Each named move below is a turn or a mirror, shown by a few rows before and after it. Which moves, in which order, take the first row of each later pair to the second? The first pair is answered.
move L:
[ 27 -16 -42  20  39 -11 -18 -26  13  -8   0] |-> [ 10  17  25 -21 -20  -9  11  50 -32 -27   2]
[-35   6  34 -15 -59  -3  12   6  -1  23  14] |-> [-19 -20 -16  17 -14  -5  -9 -50  33  38  13]
[ 57  21  -1  39  23  25 -27 -15  42   1 -34] |-> [ 44  44  47  11 -23  28  -7  38  10 -14 -32]
move K:
[ -7   2   2  -7 -14 -11  12   7 -14  -1  -3] |-> [  9   9   2  -2  -8  -3   4  15 -12 -10  -6]
[ 18  -3  -8  15  18   0  -5   6   2 -12 -14] |-> [-15 -17 -10   5   6 -14   9 -17  -3   1  -2]
[-60 -51 -47 -29   5 -42  20 -18 -60   2  19] |-> [ 57  -1 -37   3  50   7 -34  63 -34 -48 -17]
[  1 -20 -38  14  37  -7  -9 -34  31   3  -7] |-> [  3 -19 -37  14  38  -8 -12 -29  31   0  -8]
move E:
[ 13  -7  -4   6   1   6 -16   5   2  -5   4] |-> [ 11 -10  -5   0   2   2 -15   8  -4  -8   4]
[  2 -13 -18  -7   8   3   5   3  -8   3  -7] |-> [ -5 -11  -9 -12  -5   6   9   6 -13   5  -5]
[ 21   0 -20  23  12  -8 -24 -34  27   8  -4] |-> [ 12 -21 -38  11  20 -23 -19 -20  -1 -13 -12]
move D:
[-30  10  10  18 -49  12  16 -14   1   9  -2] |-> [-23  -8 -17   5 -31  -1  13  22 -34 -29 -17]
[ 39  -2 -19 -15   9   0  -5  65 -16 -55 -12] |-> [ 23 -21 -51  28  32   0 -16 -44  50  11   9]
[ 19 -16 -19  -3   6  18  -5   1  12  -9   2] |-> [ 16   0  -1  -1 -10  24  -3  -5  22   5   9]
[-42 -34   6  22 -29 -10   7   2  20  32  33] |-> [-37 -31  15   3 -37 -10   8  49 -12  -4  19]

Between the rows of a pair lie two moves.
[ -8 -19 -33   6  20   4 -15   0  -8 -34  -2] |-> [ -8  14  23  -5 -23  19  -5  27  -9 -29   5] | D D
[-19 -19  -5 -19   2 -14  20 -34   0   6  30] |-> [ 37  10   3   7  23  20 -10  -6  29  -6  14] | K D
[-28  15  29 -16 -39 -12  14   1 -22  11  11] |-> [  6   7   1 -18  -7 -14  -4  38 -38 -28 -10] | E D
[  1  -2   0 -14 -18   1   8  28 -26 -27   2] |-> [ 14  -9 -27  19   9   9 -11 -25  20   1   6] | E L
[ 31  21  28  18  -1  15  -5 -12  32  13  -4] |-> [ 36 -11 -18  18  34   1 -16 -14  19  -9 -15] | D D
[ -8  21  36 -10 -31   3  14  10  -1  18   6] |-> [ 26  29  23  11  -9  16 -10   4  25  18  -2] | K E
[-23  -9  -4  -7 -11  -5   9 -12  17   3  19] |-> [-12   5  15 -10 -22   4   9   8  17  -1  15] | D E
[-20 -10  -4 -19   2  -8   5   8 -14   8   0] |-> [  3   2   6 -13   4   6  -3  32  -7   0  -9] | K E
[ -8  10  45   2 -29  28   1  12 -29  10  16] |-> [ 21  -6   6   7  13  24 -18  36 -41 -25  -1] | E D
[  5  11  14  13  -6  13  -7 -56   7  31 -10] |-> [  3 -22 -30   5  23  -5  -8 -45 -21   3 -20] | E E
[  0 -36 -37  -5  62   9   2 -15  -8 -27 -12] |-> [-40 -20   1  -6  18  12  25 -62  13  25  16] | E D
[ 21  42  21   2 -50  -9 -12 -12  19   6  42] |-> [ 35  34   7 -10 -31 -13 -19  37 -15 -34  23] | L D
[-24 -29 -25   4   3 -23   9 -60  13  30  10] |-> [-39 -11  16 -31 -38 -27  35  -4 -30   9  10] | E L
[ 12  -6 -12   5   5  14  12 -26   2  10   4] |-> [  8 -13 -16 -10   4   4  16   0 -22 -11  -2] | L D
[ 21  -3 -15  18  12   6 -17 -17  22   4   4] |-> [ -2 -23 -23  -7   6 -15  -3   7 -19 -18   1] | E E
[ -8  -1  14 -23 -12 -13  16  35 -43 -29  -6] |-> [-30 -33 -24 -13   8 -28  14 -23 -29  -6   3] | D E
[-37   8  19 -20 -38   0   6  23 -48  -5 -20] |-> [-13 -15 -28  -9   6  -6 -16  25 -52 -30 -33] | E D
[-22   3 -29  29  20   6  -9 -43  37  12  -1] |-> [-47  13   9 -19 -24  -6  18  32 -27 -25  -7] | E L
[-19   4  23 -19 -30  -8  39  62 -22   7 -11] |-> [ 10 -29 -37  -5  24 -17  15  54 -20 -17 -27] | E D
[ 21 -13 -18  13  31  25 -42 -11  -5  -3 -15] |-> [-19 -36 -26 -11  18   3 -19 -11 -40  -9 -11] | E K
